Here are some points, one per row:
[-0.5  0.4 -0.9 -0.4  0.6  0.4  1.2  0.6  1.7 -0.1  0.9 -1.2  1.5 -0.2 -0.9
  1.6 -0.4 -0.9  1.1  1.3 -0.3  0.9 -1.6  0.5]
[ 1.4 -2.4  0.2 -0.2 -1.6  2.8  2.1  1.2  0.4 -0.9  1.6  2.0 -3.0 -1.7  2.9
  1.5 -0.3 -0.2 -0.4  1.1  1.6  0.1 -2.7  0.4]
[ 0.0 -1.2  1.0 -0.3  1.4 -1.2  0.6 -0.9 -0.1 -0.1  0.1  1.2 -0.2  0.7  0.3
 -0.7 -0.4 -0.1 -0.2 -1.1  0.3  0.4  0.2  0.2]
[-0.4  0.7 -0.9 -0.1  1.1  1.4 -0.3 -0.6  1.0 -0.4  1.2 -1.1 -0.9  0.0 -0.8
  0.9 -0.7 -1.3  0.1  0.9  0.4  0.9 -0.9 -0.7]
[ 1.7  0.1 -0.8 -0.3 -1.1  0.4  0.7  2.5  1.3 -0.7  0.3  0.3  2.3  0.3  0.5
  0.4 -1.8 -1.4 -2.2  2.2 -0.4 -0.2 -2.5  0.9]
[-0.1 -0.8  0.1 -0.1  0.6 -1.5  0.9 -0.9 -1.0 -1.3  0.8 -0.6  1.3 -0.2  1.1
 -1.0 -0.8 -0.7  1.4 -0.7  0.6  0.4  0.8  0.5]
[-0.6  0.8 -1.0  1.0  0.9  1.1 -0.5 -0.4  1.3 -0.7  1.2 -0.9  1.1 -0.4 -0.8
  0.0 -0.8 -1.0  0.8  0.4  0.4  0.5 -0.7 -0.9]
[ 0.7 -0.5  2.8  2.0 -0.1 -0.7  2.0 -1.8 -0.5  0.0 -0.9  0.2 -0.5  2.4 -1.7
  0.4  2.2  0.0  0.9 -0.6 -0.4 -1.0  0.1 -0.1]
[ 1.4  0.1 -0.1  0.1 -0.4 -1.5 -0.7  1.7 -0.3  0.0 -1.2 -0.8 -1.0  0.5  0.9
  0.4  0.1  0.5 -0.5 -0.6 -0.1 -1.1  1.0 -1.1]
[-0.7 -1.5  1.2  1.0 -1.3 -0.5 -1.3  2.1 -1.0  1.8 -0.4  0.1  0.2 -0.8  1.2
  0.3  0.2  0.8 -0.3  0.6 -0.5 -1.7  1.2  0.3]
[-0.4 -0.2 -1.3 -1.0 -0.7  0.8  1.0 -0.6  1.3 -0.5  1.0 -0.4 -0.8 -1.0 -0.4
  1.6 -1.0 -1.2  0.2  0.9  1.1 -0.7 -0.5 -0.9]
[-2.2  0.7  1.0 -0.2 -0.8  0.3  0.0  0.1  0.0 -0.5 -0.6 -1.4 -0.3  1.1 -0.2
 -0.9 -1.8  1.7  1.5 -2.3 -1.1  1.7  0.4 -0.3]
[-0.6 -0.5  1.1 -1.0 -1.6  1.1  0.9 -0.7  0.2 -0.2 -0.2  0.8  0.8 -0.4  1.2
 -0.7  1.3 -0.5 -1.5 -0.2  1.4 -1.0 -1.2  1.5]
[-1.2  0.4 -0.6 -1.4  0.1 -1.2 -0.2 -0.7 -1.0  0.9 -1.6 -0.6 -0.9 -0.7 -0.3
 -0.1 -0.2  1.1  0.8 -0.6 -1.1  0.3  0.7 -1.1]
[ 0.6 -1.5  0.7  0.6  1.2 -1.1  0.4 -0.5 -0.9  0.1  0.3  0.2  0.9  0.9 -1.0
 -0.7 -1.0 -0.8 -0.2 -1.1 -0.3  1.0 -1.2 -0.3]
[ 1.2  0.9  0.2  0.9 -0.9 -0.8 -0.8  1.8 -0.4  0.2 -0.5 -0.9 -1.0  0.4  1.2
 -0.6 -0.3  0.7  0.2 -1.3 -0.6 -1.1  0.9 -1.1]
[ 0.2  0.8 -0.4  1.1  0.3 -1.1 -1.0  0.4 -0.5 -0.5 -0.8 -0.9 -0.9 -0.3  1.5
 -0.4  0.8  0.5  0.8 -0.1 -0.9  1.2  1.3  0.8]
[ 1.5  3.0  1.0 -0.4 -0.5  0.0  0.6  1.5 -2.4 -0.4 -0.2  0.9 -0.8  0.6  1.0
 -0.5  0.0  1.7 -1.7  3.5 -0.6 -2.1  0.8  1.0]
[-0.6 -1.1  0.0 -0.8  0.9 -1.2  0.4 -0.4 -0.5  0.2  1.4 -0.2  0.1  0.8 -1.1
 -0.6 -0.2  1.2  0.1 -1.0  1.1  0.8  0.3  0.7]
[ 0.2 -0.6 -0.1 -0.8  0.7  0.2 -0.4 -0.5 -1.0  2.5  1.6  0.9  0.8  0.3 -0.8
 -0.7 -0.3 -0.4  0.7 -1.3  0.4  0.3  0.7  0.4]
[ 0.2 -0.7 -0.4 -0.8  1.1 -1.1  0.0 -1.2 -0.6  0.4  1.4  0.2 -0.3  1.8 -0.7
 -0.1 -0.5  0.6 -0.3 -1.4  0.0  1.1  0.4 -0.1]
[-0.1 -1.5 -0.5  0.7  1.0 -0.3  0.8 -0.6 -1.5 -0.2  1.2 -0.5 -0.8  0.4 -0.3
 -0.2  0.1  1.4  1.7 -0.9  1.1  1.3 -0.9  0.1]
[ 0.1 -1.2  1.1  0.0  1.4 -1.1  0.7 -0.3 -0.7  0.2 -0.6  0.9 -0.5  1.1 -1.2
 -0.9  0.5  0.6 -0.8 -0.7  0.1 -0.5 -1.3 -0.2]
[-0.3 -1.3 -0.4  0.0  0.8 -0.6  0.9 -0.3 -0.8 -0.1  1.0 -0.7  1.0 -0.1 -1.0
 -0.5  0.4  0.6  0.7 -0.9  0.4  1.2  2.0 -0.2]
[ 0.3  0.8 -1.2 -1.1 -1.3  0.8  0.6  0.6  1.8  0.2  0.9  1.0  0.2 -0.9  1.3
  1.5 -0.7 -1.0  0.1  0.9  0.8 -0.1 -0.5 -1.1]
[-0.4  0.8 -0.8  0.5  1.1  0.7 -1.0 -0.6  1.3 -0.6  1.3 -0.8 -0.1 -0.8 -1.0
 -0.1 -0.7 -0.2  1.0  1.3 -0.3  0.8 -0.9 -0.2]
[ 1.7  0.1  1.2 -1.4 -0.9 -0.4 -1.2  1.2 -0.4 -0.1 -0.6  1.0 -0.3 -0.9  1.0
  0.6  0.8  0.8 -0.9  0.4 -0.7 -0.8  1.2  0.6]
[-0.6 -1.2  0.9 -0.2 -0.7  1.4  0.8 -0.6 -1.0 -0.1 -0.1  0.8  1.1 -0.5  0.8
 -0.2  1.3  0.6 -1.0  0.3  1.3  0.1 -0.6  1.2]
[-1.1  0.6 -1.0  0.5  0.1  0.5 -0.9 -1.5  0.9 -1.3  0.2 -0.2  1.3  0.3 -0.5
 -0.8 -0.5 -0.6  1.3  1.4 -0.5  0.4 -1.4 -0.4]
[ 0.8 -0.1  1.0 -0.3 -1.0 -0.8 -1.0  1.6 -0.4  0.5 -0.7  1.2 -0.4 -0.7  0.7
  0.8  0.2  0.7 -1.1  0.5 -0.9 -0.9  1.4  0.8]
[-0.7  0.8  0.1 -0.8 -0.1  0.2 -0.7 -0.7 -0.6  0.9 -1.2 -1.5  0.1  0.3  0.1
 -0.3 -0.8 -0.4  0.7 -0.8 -0.7  1.2  0.7 -1.4]
[ 0.0  0.2 -2.4 -0.1  1.6  1.1 -1.7 -0.2  1.6 -0.2  1.3 -0.6 -0.5 -0.4 -0.4
 -0.7  0.1 -1.3  0.5  0.5 -0.7 -0.7 -0.6 -0.4]
[-0.7 -0.7  1.0  0.2  1.1 -0.6  1.3 -0.5 -0.4  0.6  1.3  0.6  0.6  0.5 -0.5
 -0.6  0.0 -1.4  0.9 -0.6 -0.8  0.9  1.1  1.0]
[-2.1 -1.9  2.2 -2.1 -0.3  1.6  0.7  0.2  0.4 -0.9 -1.2  2.8  0.2  1.3  1.4
  0.6  2.1 -1.4 -1.4 -1.3  0.2 -1.6 -0.1  0.6]
[-2.1  1.5  0.9  1.5  0.9  1.4 -1.1 -1.4  2.0 -0.5 -1.1  0.4  0.8  0.6 -2.0
  1.9 -0.1 -1.6  0.5  0.7  1.3  1.0 -0.4 -1.8]
[ 0.0  1.1 -1.8 -0.6  1.0  0.5  0.2  0.7  1.3 -0.4  0.5 -0.3  1.3 -2.3 -1.5
 -1.2  0.1 -1.1 -2.6  1.0 -0.6  0.5 -1.3 -1.5]
[ 0.2  0.9 -1.5 -0.8 -1.4 -1.0 -0.9  0.0 -0.5  0.2 -1.0 -0.3 -1.4  0.5 -1.4
  0.0  0.2  0.8  0.4 -0.6 -0.6  0.0  0.3  0.5]
[-2.0  1.7  0.5  2.1 -1.0 -1.1 -0.5  0.0  0.0  0.8 -2.6 -0.8  0.0 -0.5 -0.1
  0.0  0.9  1.2 -0.3  1.5  1.5  1.4  1.3  1.1]
[-0.3  0.1 -0.7 -0.3  0.7  0.9 -0.7 -0.8  1.3 -0.2  1.0 -1.1 -0.1 -0.9 -1.0
  1.2 -0.8 -1.3  0.5  1.1  0.7  1.0 -0.6 -0.8]
[ 0.2  0.9  0.3  1.2 -0.5 -0.9 -0.6  0.2 -0.9  0.7 -0.1 -1.5 -0.5 -1.1  0.7
 -0.2 -0.4  0.8  0.8 -0.5 -1.0 -1.8  1.5 -0.5]
[ 3.0  1.3 -4.2  1.6  0.4 -0.3 -0.7 -1.3 -0.7  1.3 -2.0  0.1  0.2  0.4  1.2
  0.6  2.7  0.8 -1.7  0.0 -2.6 -2.3  1.2  0.7]
[ 0.9  1.4  1.1  1.2 -1.8 -0.9 -1.1  1.1 -0.6  0.5 -0.7  0.6 -1.1  0.3  0.3
 -0.6 -0.8  0.0  0.2 -0.9 -0.2 -0.7  0.8 -0.3]
[ 1.3 -1.0  1.1 -0.7 -0.8  2.4  0.9  0.5  1.0 -1.2 -2.0  0.7  0.7 -0.6  0.5
 -1.2  1.2  1.5 -0.6 -0.8  1.1 -1.1 -0.7  1.7]
Along one direction, these points spread out more than along any other. Take the direction at right angles to it along which they spread out most. Go by this last direction. Where along it does each point below lie, from 0 to 99? The average is 50, and the first point in the table lies past the average. One standard deviation of the points above along it is 16.
[-1.1  0.6 -1.0  0.5  0.1  0.5 -0.9 -1.5  0.9 -1.3  0.2 -0.2  1.3  0.3 -0.5
 -0.8 -0.5 -0.6  1.3  1.4 -0.5  0.4 -1.4 -0.4] 47
[-0.1 -1.5 -0.5  0.7  1.0 -0.3  0.8 -0.6 -1.5 -0.2  1.2 -0.5 -0.8  0.4 -0.3
 -0.2  0.1  1.4  1.7 -0.9  1.1  1.3 -0.9  0.1] 35
[-2.1  1.5  0.9  1.5  0.9  1.4 -1.1 -1.4  2.0 -0.5 -1.1  0.4  0.8  0.6 -2.0
  1.9 -0.1 -1.6  0.5  0.7  1.3  1.0 -0.4 -1.8] 45
[-2.2  0.7  1.0 -0.2 -0.8  0.3  0.0  0.1  0.0 -0.5 -0.6 -1.4 -0.3  1.1 -0.2
 -0.9 -1.8  1.7  1.5 -2.3 -1.1  1.7  0.4 -0.3] 25
[-0.7 -0.7  1.0  0.2  1.1 -0.6  1.3 -0.5 -0.4  0.6  1.3  0.6  0.6  0.5 -0.5
 -0.6  0.0 -1.4  0.9 -0.6 -0.8  0.9  1.1  1.0] 37
[-0.3  0.1 -0.7 -0.3  0.7  0.9 -0.7 -0.8  1.3 -0.2  1.0 -1.1 -0.1 -0.9 -1.0
  1.2 -0.8 -1.3  0.5  1.1  0.7  1.0 -0.6 -0.8] 52
[ 0.1 -1.2  1.1  0.0  1.4 -1.1  0.7 -0.3 -0.7  0.2 -0.6  0.9 -0.5  1.1 -1.2
 -0.9  0.5  0.6 -0.8 -0.7  0.1 -0.5 -1.3 -0.2] 44
[ 1.5  3.0  1.0 -0.4 -0.5  0.0  0.6  1.5 -2.4 -0.4 -0.2  0.9 -0.8  0.6  1.0
 -0.5  0.0  1.7 -1.7  3.5 -0.6 -2.1  0.8  1.0] 68
[-0.5  0.4 -0.9 -0.4  0.6  0.4  1.2  0.6  1.7 -0.1  0.9 -1.2  1.5 -0.2 -0.9
  1.6 -0.4 -0.9  1.1  1.3 -0.3  0.9 -1.6  0.5] 57
[-0.4 -0.2 -1.3 -1.0 -0.7  0.8  1.0 -0.6  1.3 -0.5  1.0 -0.4 -0.8 -1.0 -0.4
  1.6 -1.0 -1.2  0.2  0.9  1.1 -0.7 -0.5 -0.9] 64
[ 0.2 -0.6 -0.1 -0.8  0.7  0.2 -0.4 -0.5 -1.0  2.5  1.6  0.9  0.8  0.3 -0.8
 -0.7 -0.3 -0.4  0.7 -1.3  0.4  0.3  0.7  0.4] 38
[-0.6 -1.2  0.9 -0.2 -0.7  1.4  0.8 -0.6 -1.0 -0.1 -0.1  0.8  1.1 -0.5  0.8
 -0.2  1.3  0.6 -1.0  0.3  1.3  0.1 -0.6  1.2] 65
